One vector is turned by the same rotation once a tick. Each row is the vector after some number of ticks, and that number follows the row.
The counts run from 0 to 199.
[  8.7  13.5 -14.0  34.0  26.1 -26.8   7.8  18.7 -25.9  12.0   2.5  30.0
 -11.0 -21.8  22.8  -7.0 -16.4   0.5 -25.8   0.6 -20.8 -56.9 -13.4 -30.4
  11.0   1.9 -14.7  -0.4 -11.4   8.7 -13.6 -15.9 -45.0 -28.2 -27.2   2.1
 -31.0 -35.6  17.0  35.5 -22.1   1.2   7.9 -16.0  -4.9 -13.8  13.4] => 97
[ 23.3   0.6  20.8  52.2  -7.2  25.4  26.1  -4.9 -39.6 -10.0   7.9   9.0
 -26.8  -7.0  19.9  -6.2   3.0  14.2 -51.2  15.1  14.2  -9.6 -12.6 -12.1
   5.8  12.3 -39.3  19.6  -7.6   2.7 -10.0 -11.6 -44.0 -19.1 -15.0  18.7
 -49.6 -31.6   8.6   2.5   5.3  17.0  -6.9   8.1  11.3 -21.0   0.3] => 138
[ 35.2  -8.7  29.3  41.3   1.5   6.9  15.5   4.0 -23.5  -5.6  12.8   7.8
 -41.3 -24.5   6.1 -29.7   9.1  12.2 -45.5  -2.2  -6.8 -45.9   8.8   6.4
  13.9  -4.8 -31.4  25.9 -12.4  -6.4  -7.4   4.2 -32.7  -9.0 -31.2  12.5
 -41.0 -32.9  14.4  11.3   3.2  23.8   9.2  -8.6   8.5 -10.0  -7.3] => 63
[ -1.8   6.9  -6.7  45.1   9.9   1.6  34.5  -9.5 -41.7   3.9  -6.5  16.9
  -3.7 -25.6  31.2  -3.9  -9.7  -2.1 -34.6  25.2   2.3 -26.8 -15.8 -34.8
  -8.4  11.8 -26.4   7.5  -0.5  15.5  -8.3 -18.5 -34.7 -40.3   1.7  -7.4
 -53.8 -29.9  -7.7  29.2  -5.0   4.7  -7.4   0.8 -11.4  -9.0   8.4] => 133
[-12.1   9.6  10.7  25.5  16.4  -9.5  12.5   6.2 -43.5  -1.5  11.9  37.1
   7.1 -27.4  23.6  -3.0 -43.1  -9.4 -19.7   0.5  14.4 -35.0 -24.8 -52.4
 -12.8  -4.7   2.1  28.9  -0.9  17.3  -0.2  -1.9 -40.2 -17.7 -23.5  -3.4
 -15.8 -15.2 -24.1  36.9 -28.2  25.2  12.6 -11.9  16.0  -6.0  11.1] => 16
[ 29.5  31.5  -1.2  31.4  -3.3  -5.8  -2.9 -12.8 -38.7   1.9   0.0  12.0
 -18.0 -25.6  31.3  -7.1 -20.8 -18.2 -32.3   4.7  13.5 -33.2   9.8 -31.2
  -0.8  14.8 -21.6  22.7 -17.6  14.0 -43.7   4.2 -25.9 -10.0  -8.5 -20.3
 -51.6 -15.1 -16.1  24.8  -7.7  40.1  -4.7  -1.2  -1.1  -4.1  -0.5] => 76
[ 11.1  20.7  -3.3  26.5  -3.7 -16.6  -9.4  26.4 -15.3  -8.2  23.3  19.8
  -7.2 -11.7  11.9 -10.7 -27.6   0.0 -20.7 -36.5   0.4 -23.6 -19.7   4.2
  16.9  -8.2 -12.9  31.3 -29.7  18.5 -38.0   2.9 -51.9 -21.8 -28.7   0.9
 -28.9 -52.2  13.7  29.4  -3.8  23.2  13.1   0.3  15.8 -12.8   3.0] => 178
[ 43.4  21.2  16.9  50.2   2.5   0.4   0.0   2.1 -35.8  -4.2   6.1  23.1
 -37.5  -9.2  15.0 -22.9  -8.9  -6.6 -26.1 -10.8   3.5 -32.0  -3.9 -22.9
  14.7   4.7 -29.7  24.2 -30.9  13.8 -36.3   6.3 -41.0  -7.7 -30.7   8.6
 -34.4 -21.9   3.1  17.4  -0.9  19.7   9.9   6.1  24.2 -19.1   5.5] => 175
[ 24.3  10.3  -6.0  36.5  11.1 -10.2  12.6  -8.3 -31.7  -0.1   6.6  34.6
 -17.6 -22.1  33.2 -35.0 -32.0 -23.6  -4.9 -19.1  25.5 -22.9 -18.0 -33.2
  -6.0  -4.2 -16.3  43.7 -13.4   5.8 -27.3   8.3 -40.5 -15.2  -4.0   2.2
 -23.3 -20.7 -17.6  39.3 -21.6  25.3  16.5   6.7   9.0   9.4  12.3] => 71
[ 13.9  24.6  15.8  42.2 -17.2   5.8  -4.5  -0.3 -37.6 -18.1   0.5   2.0
 -22.7 -20.6   7.6  -2.6   9.3  -9.1 -38.8   6.7  13.5 -23.6 -26.6   3.7
 -16.0  -1.7 -17.4  26.5 -28.0  -5.7 -14.7  -8.1 -47.4 -14.7 -13.7   9.3
 -47.2 -31.6  -7.8  29.0   7.1  35.7   7.6 -20.7  30.4 -35.0  15.9] => 83
[-13.2   8.7   1.8   6.6  21.1 -14.8   6.8  22.0 -29.8   3.6  25.7  25.6
  15.8 -36.9  24.5   8.1 -42.9   8.3 -37.6  -5.8  -0.2 -51.8  -2.7 -29.2
   4.7  -3.7   5.0  21.0   2.5  27.2  -9.4  -2.0 -32.6 -19.1 -30.6 -21.8
 -28.3 -34.0  -2.9  34.9 -25.6  25.8  -1.4 -13.0  -4.5  -4.4 -11.1] => 18
[-12.4   9.6 -11.9  19.3  -7.5  -6.3   9.5   0.0 -19.2  -2.4  26.0  12.3
  20.9 -20.2  48.3  -2.0 -36.9  -0.6 -55.5 -13.2   3.8 -10.4 -27.9  -7.3
 -13.7  14.2 -12.5  19.7   0.9  -2.5  -4.0   6.7 -42.5 -26.4   1.4 -16.1
 -39.2 -29.8   4.7  29.1 -40.9  28.6  -0.2 -14.3  -0.4 -11.4   1.1] => 110
[  1.9  18.0  17.3  36.4   5.3  -7.4   6.4  23.8 -17.3   2.0  22.7  22.8
  -1.2 -11.9  19.3  -3.6 -32.4  11.6 -30.7 -23.0 -14.2 -31.9 -13.5 -23.3
  21.7  16.9 -17.1   6.6 -19.5  35.4 -24.1   4.4 -45.2 -34.3 -40.2  -6.0
 -34.1 -37.3  14.6  24.9  -6.5  -3.0  -0.6  13.6  17.9 -15.4  -2.7] => 42
[ -0.5  -9.0  -3.3  28.8  -4.7  -4.2  32.1  -7.2  -4.3   9.7  24.7   9.8
  -2.4 -40.0  37.9 -35.4 -23.9  -4.6 -49.0 -21.9  -8.9 -32.5  -4.7   9.8
  -4.0   1.6 -10.9  32.4   1.4  -3.1   5.7  19.0 -31.5 -26.6   4.5 -10.2
 -39.8 -39.5   5.0  36.0 -27.1  22.1  10.9  -5.7 -11.0   9.4  -6.7] => 166
[ 10.2  13.3  23.1  33.4   1.2  11.4   3.7 -14.1 -42.2  -7.4  15.8  11.1
  -5.1 -16.6  38.7   0.9 -26.7  -3.0 -68.3  19.4  12.0 -30.7  -1.1 -34.8
 -11.7  17.4 -22.4  24.0   3.1   1.0  -2.1   1.8 -29.8  -1.8 -14.0 -16.9
 -41.5  -5.8  -9.4  17.3 -21.5  33.8  -7.3 -14.6  14.3 -22.7  -1.5] => 113
[  8.5  11.8 -30.1  36.9   6.1 -10.7   7.2  18.5 -29.5  -5.7   3.0  21.4
  -7.5  -5.9  25.9  -2.8 -14.1   3.9 -16.1  -9.9   8.4  -8.2 -30.1  -6.1
   2.5  -2.8 -18.4  23.8 -18.7   3.7 -23.5 -22.7 -63.3 -31.6  -2.0  18.5
 -30.1 -48.2  19.5  29.2 -16.3  21.8  10.1  -8.5   2.3 -14.7  20.9] => 103
[  4.7  21.7  23.2  33.1   6.9  -3.5  12.4  -2.4 -44.0  -4.1   2.1  25.6
  -8.6 -36.3  15.3  -3.4 -28.9 -13.8 -17.4   8.8  15.5 -49.5  -1.8 -51.3
  -1.5   3.9  -8.1  18.7 -11.6  35.2 -16.8  -5.0 -24.7 -21.5 -28.3 -18.5
 -32.7 -15.6 -31.2  32.8  -1.3  16.6   2.7   6.8  13.4  -7.9   3.0] => 151
[ 11.6  -7.3   4.4  36.6   0.6  15.0  25.7   6.6 -51.3 -14.1  -0.9   7.6
 -18.4 -20.2   9.4   3.0  10.9  16.9 -34.2  18.2  26.9 -18.9  -5.9  -5.8
  -7.5 -13.2 -24.5  33.6  -6.8  -0.4 -10.5 -29.3 -44.9 -18.7  -6.2  24.1
 -50.8 -45.8  -0.8  13.4   9.1  32.8  -6.2  -4.4   0.8 -15.0   2.5] => 27
[  0.8  16.2   7.3  12.4  -2.1 -11.2   7.8  20.5 -24.0  -0.6  19.7   7.1
  -3.4 -36.1   6.0   9.1 -13.8  12.9 -29.1  -9.2  -9.1 -55.4  11.0  -6.3
  15.8  -2.2  -5.2  12.2 -15.6  34.6 -25.9  -8.0 -29.6 -31.2 -34.7 -21.2
 -51.5 -48.7   3.3  29.7   8.6  21.1  -3.8   0.5  -5.7 -14.4 -15.6] => 154
[-12.9  12.7   3.8  19.9 -10.4  -5.3  10.2  23.8 -21.3 -12.2  18.4  16.7
  10.2 -20.9   6.4  -2.5 -24.8  -1.0  -8.5 -28.3  16.1 -16.3 -24.7   3.9
   2.5 -13.8   1.9  38.9 -20.1  30.3 -22.5  -5.3 -52.6 -38.7 -18.1   1.5
 -37.6 -60.6  -5.7  36.3   3.9  22.1   5.6   7.7  18.5 -10.5   3.7] => 48
[ 10.6 -24.0   8.3  27.9   7.4  17.4  34.7  -8.3 -26.6  -9.4  28.5  10.3
  -9.9 -21.8  30.4 -23.0 -18.3  16.6 -55.5  -0.4  19.9 -15.0   1.6  -4.4
  -5.5  -5.0 -24.8  55.3  10.7  -8.1   5.2   6.3 -38.5 -10.4   0.9   9.3
 -34.9 -38.8   4.4  13.2 -19.6  38.4   0.7  -0.4  -7.6   9.0 -12.2] => 32
[ -5.3   8.0  -2.6  13.9  -4.2   4.5   7.3   0.0 -20.2  -2.3  34.3   6.1
  13.4 -21.1  43.8   6.7 -36.9  -1.9 -70.1  -7.3  -0.2 -21.2  -7.6  -5.9
  -3.0  16.4 -15.3  24.1   2.7  -1.0  -6.1  13.4 -37.3 -12.6  -6.0 -24.8
 -41.4 -25.4   8.1  22.9 -35.7  40.2  -5.2 -17.0  -2.1 -10.9  -6.1] => 111
[  9.3   2.7  -3.6  38.3  12.3   6.1  30.9 -12.6 -49.6   2.7  -2.1  12.5
 -12.5 -21.9  34.5  -0.8 -12.6   0.5 -38.6  26.8  17.2 -29.8   4.4 -37.2
  -7.8  11.0 -23.3  18.3   2.1  11.0 -13.7 -18.0 -28.9 -24.5   0.3 -10.0
 -51.8 -24.0 -12.8  22.4 -10.3  23.3 -11.6   2.8 -18.6  -0.5  -1.4] => 132
[  8.0   4.4  26.7  38.6  13.6   4.6   3.2  18.5 -49.2 -14.1   7.9  26.9
 -20.6 -17.1  -0.2   2.4  -6.0  10.9 -28.8   8.0  10.6 -36.9 -18.0 -28.8
   4.9 -12.4 -14.9  24.9 -12.1   7.2  -1.0 -15.8 -50.9  -8.8 -44.2  21.9
 -19.3 -27.6  -5.7  16.9  -2.9  19.1   4.6 -14.3  35.4 -27.8   9.0] => 120
[  3.6 -18.8   4.8   5.7  14.0  -2.6  11.9  27.6 -34.1 -10.2  29.2  23.1
  -6.5 -24.8   2.7  -7.5 -21.2  24.5 -28.0  -9.2  19.1 -36.4   3.4  -9.9
   7.4 -26.0  -5.0  52.8  -1.9   7.0  -9.7 -11.1 -42.5  -0.3 -31.0  14.5
 -20.8 -48.5   2.8  19.9  -9.8  44.6   7.2 -11.7  -0.4   3.1 -16.9] => 124
[ 27.0  22.2  -5.8  21.2   2.9 -10.5  -2.3  -5.1 -23.7   6.8  17.6  11.3
 -10.8 -29.5  36.0  -7.4 -29.5 -14.3 -38.4  -4.8  10.6 -36.1  19.3 -21.8
   7.4  13.3 -19.6  29.1 -14.6  14.4 -44.4  11.7 -26.1  -5.5  -9.7 -25.9
 -46.8 -25.5  -5.5  26.4 -16.4  43.5  -0.6  -1.4 -15.4   5.6 -12.8] => 75
[ 16.7   2.4  35.6  30.6  12.2  11.2  -0.5  15.9 -48.7 -13.4  14.9  17.3
 -16.1 -18.7   3.4   6.4 -11.3  17.2 -48.0  11.9   5.2 -41.7   1.4 -24.6
  12.9  -6.5 -21.4  25.6 -12.4   4.5  -6.1 -11.6 -42.2   2.8 -44.8   9.8
 -33.6 -23.3  -2.8  11.6   0.1  31.3  -1.7 -16.5  31.1 -26.4  -7.4] => 119
[ 25.1  26.1  14.3  49.4   1.4  -5.4   1.0   9.9 -33.1  -7.1   0.4  24.3
 -26.4  -4.4  15.2 -18.2  -9.8  -7.8 -10.8 -16.4   4.9 -28.0 -19.4 -23.1
  11.0   2.7 -23.6  20.8 -32.6  14.4 -30.7   0.4 -49.8 -20.4 -32.0  10.4
 -30.5 -26.9  -3.7  28.2   1.8   9.9  17.2   2.5  29.0 -20.1  14.0] => 176
[-13.7  12.2  17.5  29.7   8.2  -3.8   1.9  20.5 -18.3   0.9  19.7  12.5
   8.6 -20.7  22.9   6.6 -24.7  12.2 -60.2  -1.5 -25.2 -45.6 -22.6 -20.3
   7.2  15.9 -11.3  -0.3  -5.8   8.8   6.6  -0.5 -45.1 -26.2 -36.3  -8.4
 -36.8 -26.1   9.0  27.2 -22.4   5.0  -1.9 -18.6  19.9 -33.3   2.5] => 116
[ 37.6   7.5 -10.9  28.5  23.2  -4.4  -1.9  14.6 -42.0   0.2  10.3  16.3
 -28.4 -10.7  15.6  -1.4  -0.5  13.5 -32.0   8.9   5.4 -35.1  13.0 -12.5
  16.1  -2.0 -29.6  22.0 -15.7   1.8 -37.9 -19.4 -38.5  -2.1 -24.3  11.7
 -37.5 -40.5  20.6  11.2  -4.8  34.2  -2.2 -11.8  -7.4  -8.9  -2.7] => 100
[  4.8  41.4  -8.4  38.5  -6.9 -11.2  -1.9   0.7 -28.8   2.1  -4.4   9.9
  -4.4 -19.9  25.0   1.3 -15.9 -16.7 -26.0   0.2  -6.7 -30.8 -19.4 -16.8
  -2.3   8.9 -15.9  -0.6 -26.9  19.4 -31.3  -4.9 -41.7 -37.6  -8.0 -21.4
 -53.8 -25.1  -6.7  40.0  -6.8  17.3   0.2  -8.1   8.9 -27.8  17.5] => 78
